Each row is where one point has got to under a steady rotation. How many ticks took it there?
The counts run from 0 to 73.
[158 125 137 146 144 138 174  91 113 142 171 131 162  98 178 116]
66
[ 95 132 130 129 108 173 168 151 167 134 123 141 142 119 191  96]
13
[139 118 132 148 115  90 198 114 146 121 141 116 126 123  91  75]
55
[151  85  98 202 129 127 188 133 161  97 115 111 117 150 165 102]
38
[122 124 109 177 134 139 165 132 128 174  89  84 131 100 139 171]
51
[ 85 127 119 170 144 115 204 135 144 181 135  98 152 107 130 142]
49
[125 127 123 146  92 149 145 122 183  78 100  93  71 122 154  85]
19
[152 102 129 156 145 114 164  99 122 102 142 100 122 125 179 109]
65
[124 134 139 153 136 130 133 121 161 148 115 127 182 178 156 109]
4
[129  97 121 196 115 142 183 132 152 142  63  92  89 148 107 133]
44
[129 131 130 195 113 144 159  85 147 110  98 153 148 110  81 140]
35
[120 171 128 192 118 114 135 125 183 143  79  98 150 140 142 133]
24
[129 102 155 146 130 147 150 151 151 108 106 126 164 164 136  83]
3
[125  94 134 176 138 171 169 125 151 108 128 126 130 136 176 117]
39
[119 139 115 175 105 172 152  90 147 116 102 147 138 100 138 182]
33
[102 152 156 145 129 209 132 104 150 111  83 147 113 113 108 101]
8
[ 96 170 137 140 114 196 157 145 155 148  94 150 145 113  96 126]
15
[103 121 146 141 106 170 133 135 161 114 101 143 138 158  84  71]
9
[ 97 177 161 139 106 145 183 121 187 121 131 131 189 100 137 107]
22
[140 132 111 152 154  85 174 135 125 118 135  83 121  92 180 112]
57
[129 115 110 177 153 145 171 123 133 131  73 117 139 133  84 142]
43
[175  79 146 180 153 145 135  86  99 123  91 110  99 124 118 119]
71
[153 132  95 166 142 109 172 107 146 137 141  98 117  95 174 138]
58
[130 145 124 188  97 157 150 115 169 121  98 138 133 121 181 155]
32
[154 117 130 186 113 134 170 148 135 103 105 112 116 169 133  86]
37
[126 150 157 174 111 107 165 133 160 100 128 137 178 146 113  71]
29
[126 137 126 152  87 147 162 107 168  66 114 137 142 110 107  89]
28
[123 143 118 159 130 165 131 124 134 166  90 109 166 164 178 128]
5
[143 111 127 179 144  82 196 149 121 119 137  88 148 129 127  99]
56
[148  98 139 158 110 126 184 124 141 108 127 123 111 101  83  87]
54
[115  89 119 157 131 175 190 120 163 132 144 145 165  96 165 133]
40
[137 139 126 173 108 182 139  92 161 116 100 150 148 105  84 154]
34
[130  87 115 134 105 148 190 120 152  98 110  97  59 116 149  97]
46
[106 157 121 154 106 129 146 138 148 130  52 116  99 136 100 105]
17
[123 122 156 141 111 166 120 122 136 107 127 139 172 146 132  52]
2
[119 128 127 123 102 118 171 116 178  84 125 129 147 102 164 106]
21
[106 179 145 178 104 116 175 127 182 106  96 107 174 116 143 121]
23
[136 116 153 145 154 129 178  89  91 117 161 127 173  93 134 144]
67
[141 159 113 170  93 161 110 110 151  92  97 116  92 101 142 129]
26
[ 94 144 103 180 140 131 183 130 144 178 119  89 127 116 136 150]
50
[120 133 108 196 133 112 168 132 153 120 126 115 149 153 165 155]
31
[140 169 108 184 113 148 135 130 155 108  62 117 104 122 133 125]
25
[ 87 130 140 167 131 161 182 138 137 145 125 128 160  94 124 145]
41
[148 147 127 153  89 182 112 121 133  99  83 145 122 130 137  92]
0
[127 103 123 199 122 135 163 127 125 118 119 128 127 173  83  98]
36
[120 136 149 142 111 215  86  91 129 138  92 128 136 105 129 116]
7
[114 140 123 164 108 116 169 145 166 115 119 125 161 168 155 129]
30
[115 129 131 144 132 214 104 103 158 151  99 114 144 127 170 142]
6
[153 113 133 118 118 187 100 111 131  81 117 156 144 117 131  58]
1
[103 101 147 139 101 138 144 149 153 131  94 124 142 168  91  64]
10
[112 158 118 174 108 137 142 117 172 111  70 103  85 133 125 102]
18
[135 119 112 145 143 156 169  88 132 123 123 132  98  57 100 125]
53
[110 132 142 134  92 152 158 136 176  89 106 130  94  97 165  91]
20
[158 134 121 175  92 155 135 106 153  73 130 138 106  98 101 105]
27
[165 125 125 180 140  87 151 107 115 131 117  90 133 121 104  92]
63
[125 147 123 154 135 134 171  74 113 144 148 123 147  52 104 148]
60
[103 154 148 124 108 187 163 107 177 131 121 142 147  91 165 132]
14
[148  87 106 160 126 171 154 109 144 118 110 130  64 129 108 122]
45
[102 108 129 140 134 144 154 162 165 115  73 120 120 160 152  78]
11
[163 132 120 182 135  83 139 103 132 111 127  78 128 105 170  94]
64
[171 113 127 184 151 139 140  96  79 166  96  81 108 116 101 129]
70
[156 122 123 165 148 132 147 102  99 111 130 117 151  81  86 118]
61
[141 134 145 157 178 134 153 106  83 166  87  78 169 132  98 133]
69
[154 119 141 181 117  98 166  89 117 115 110  96 136 103  71 111]
62
[107 118 120 138 110 148 149 142 172 133 110 107 123 163 199  97]
12
[147 141 109 173 150 122 146  76 131 124 120 129 136  64 174 163]
59
[113 138 109 164 138 140 179  83 146 121  92 107  97  68 116 136]
52
